Rotation paths and how fast each direction turns (deg/step)
Each turn is a multiple of 5 degrees from 10 to 175, or 0.
Each row of a path follows its step; steps can be skipped.
Path 1:
step 1: [ 15 -16  22  -2  12 -19 -13   5  25  -8   5  -5   6 -19  10  -7 -48   9
  29  -4 -22  13  -9 -16 -18   4   2  31 -20  31   9  20  -7  10   0   0
  18  10   5  -7   8  10   4   4  -3  -9 -30  -2 -14   4 -20  11  27   7
   6  11   0 -27  -1 -22 -34 -14  -5 -13  -3  20   9]
step 2: [ 14   3  -1  -2  -5  10   6  29  -8  -1  27 -12  -3   2   5  14  -5 -13
 -27  18 -18  -1  22 -27  -7  -9  -4 -10 -30 -25 -12   0  -6  19  12  30
  37   0 -13  -9   2  -4  -6 -15  -3 -23 -16  -1  11   5 -33  22  22  22
  -5  26  14 -18   1 -26 -16 -12  14 -14  16 -11  10]
step 3: [  9  -3  19  12  17  32  19 -13 -27 -15 -10 -14  25 -18  -5  16  -5 -11
 -32  23   6  25  23   2 -14  26   7   2 -38   5   0   9 -21   4 -13  -1
  24  18  -3 -15  21 -16  -5 -17 -13  20  17  12  -5 -20  -6  12  -5  10
   3   0  -3   0  14 -20  14   1  17  17 -25 -25  -3]
step 6: [ 13 -11  10  31  32   7  -9  17  20   6  -1  25  -3 -17  -3 -10  -7   4
 -29  24   1   0   5  20  18  31   5   6 -17   0 -28   4   6   3  -8  -6
 -16  11  11 -29  16  -9  30 -11 -14   3  12 -11   7 -12 -19  40   0  15
  -6 -23  13 -26  13 -13 -26  14  -3  -1  -7  11 -10]
step 8: [  4   5  -7   3 -17   6 -21   5  -3 -10   6  -6  14 -14   4  -7  -7 -11
 -20  -7  -5  23  40 -16 -11 -21   6 -13 -15   4  -1  -7  -8  -4   8  -8
  19  17 -10  27  10  37   0  -1   4 -16  -6  14 -16   0 -22   9  32  -1
 -13  36 -10 -48   1 -36 -14  -8 -14   2 -15  -8   9]
step 10: [ -1 -21  26  -3  26  -2  12  -9 -12  28 -11  -6   8  -5  24  10  -8   6
  -8 -11 -24  33 -21 -16   4  40 -28  10 -19  10   0  10   1  -5 -26  -7
  15   6  -5  -5  29  -4 -37   1   3 -11  -2  27 -24  -5   8  31 -14  26
   2  17  18   1  -6  -5   1   7  -5  -2   5  -1 -12]
step 11: [ -5  -1  24   4  -3  10  -3 -16   6   4   5  14 -12   0   5   4  -3 -12
 -59 -22  -6   4  19 -14   3  -2  14  20  13   1 -26   7  10 -17   4  18
  -4  28 -16  -1  13  20 -13 -11   6 -21 -24  18   1  14 -11  40  30  17
  11  12   4  14 -20   5  -3  33   0  -7 -17   2   4]
step 13: [ 10 -13  14   9   0   7  -7  20  13  29   3  12 -11 -11  17 -14 -34  -9
  -3  11 -19  38   1 -14 -25  -7  -7   4 -30  14 -11  -4 -15  -2  -8  -1
 -12 -39  20 -30  22   8 -11  19   4  -2   1 -11 -20 -21 -22   3  -1  -3
  -1   8   5 -20  14   4 -42   5  17 -10   5   9  -8]
step 14: [ 10   3  16 -14  -3   4 -20   9   1  -6 -20  -6  14  13   0   8 -17  -3
  -4  22   3   4  51  -5 -35 -18 -23  12 -11  18 -17   4  -4   0   7  34
  21   6  10  -2   5  11   6  -3   4  -9 -22   3 -18 -26  -2  33  23  21
   7  25  23 -20 -13 -16 -11   7  -3  24  14  -4  20]
step 16: [ 15 -33  11 -12  10  18  24  17  -2 -15  -4 -17  12 -17  28   9  -4  20
 -25 -38   1  43 -13 -19 -25  23  -6  19 -26 -19 -12   5 -18  12   6 -23
  10  18   2 -15   8  -8 -13  10  16 -25   3   9  -7   0  -3  10  -9  -2
  11  -3 -13  -9   3  13  -5   8  24  -2 -15   9   2]
[ 5  1  4 -1 -1  1  8 -1 -3 -6  5 -4 -3 -5  1 -2 -2  0  4 -4  2  0 -2  0
  0  1 -1  2  7 -2 -1  0 -1  6 -2  5  6 -2  0 -3  5 -1  9 -7 -4 -2 -6 -4
  4 -1 -3 -5 -4 -1  9 -1 -2 -1  3 -3 -3 -2 -2  4  1 -5 -3] => 20
[ 6  4 -5 -4  0 -5  4  2 -1 -3 -4 -5 -1  7  2  4  1  6 -6  0 -5 -1  0 -8
 -2  4  4 -1  4  0  5  6 -1  1 -5 -6  2  1 -4 -2  7  2  2 -2 -1 -2  1  1
 -1 -1  0 -2 -1  4 -5  4  0  4  4  1  6  1  4 -1 -3 -2  1] => 55
[-6 -3 -1 -5  2  4  5  2  1  7 -1  7 -2  5 -5 -2  0  0 -2  3  3  0  3  1
  1  0 -1  4 -3 -3 -1  8  1  5 -1 -1  2  5 -6  8  2 -3  0 -6 -3 -2  0  3
  2  2  3 -7  5  3  2 -3 -4  1  0 -2 -5  2  7  2  2  1 -5] => 85
[ 0  2 -3 -3  1  6 -8 -1 -3 -1  9  2  3  2 -9  2 -3 -1 -2  0 -4 -2  3  3
 -1  2 -2 -2  0 -4  0  2  1 -8  3  7  2  2 -2  1  6  1  5  0  1 -6 -4 -1
  6  3  3 -6 -2  1 -2  1  6 -5  2  4  5 -1 -3 -4 -4  3  3] => 115
[-6  3 -7  0  7  0  0 -1 -4  2 -1 -3  0 -4 -2 -3  2  1 -2  3  4  0 -4 -4
 -4  0  5 -1 -1  7 -5  8  4  0 -5  4  1  1  0  0 -3 -1  5 -2  1  1  6 -3
  0 -1  4  3  7 -2  5 -1  0 -1  5  5  0 -1 -8 -1 -2 -6  7] => 125
[ -3   0  -2   4   5  -2  -6  -3   7   1   0   2  -3  -3   6   3 -10   4
   2  -6   2   0   4   1  -3  -1  -1  -1   2   4   2  -1  -4   3  -5   3
   6  -5   2   7   2  -5  -2  -2   5  -4  -6   0   2  -1   7   1   1   0
  -4   5  -5   3   1   4   0   5   1  -1   1  -1   1] => 115
[ 3 -4  0  3 -6  3 -1  2  4  2  1 -7  3 -3 -2  6 -3  2  1  3 -5  0  1 -6
 -5  3 -4 -3 -2 -1 -1  0 -6 -1 -5 -2 -2  1  0 -1 -7  0  1 -3  5 -2  2  6
  6  7  3 -4  3  1  3 -2 -3 -2 -3 -8  4 -3 -4  5  7 -1  4] => 55
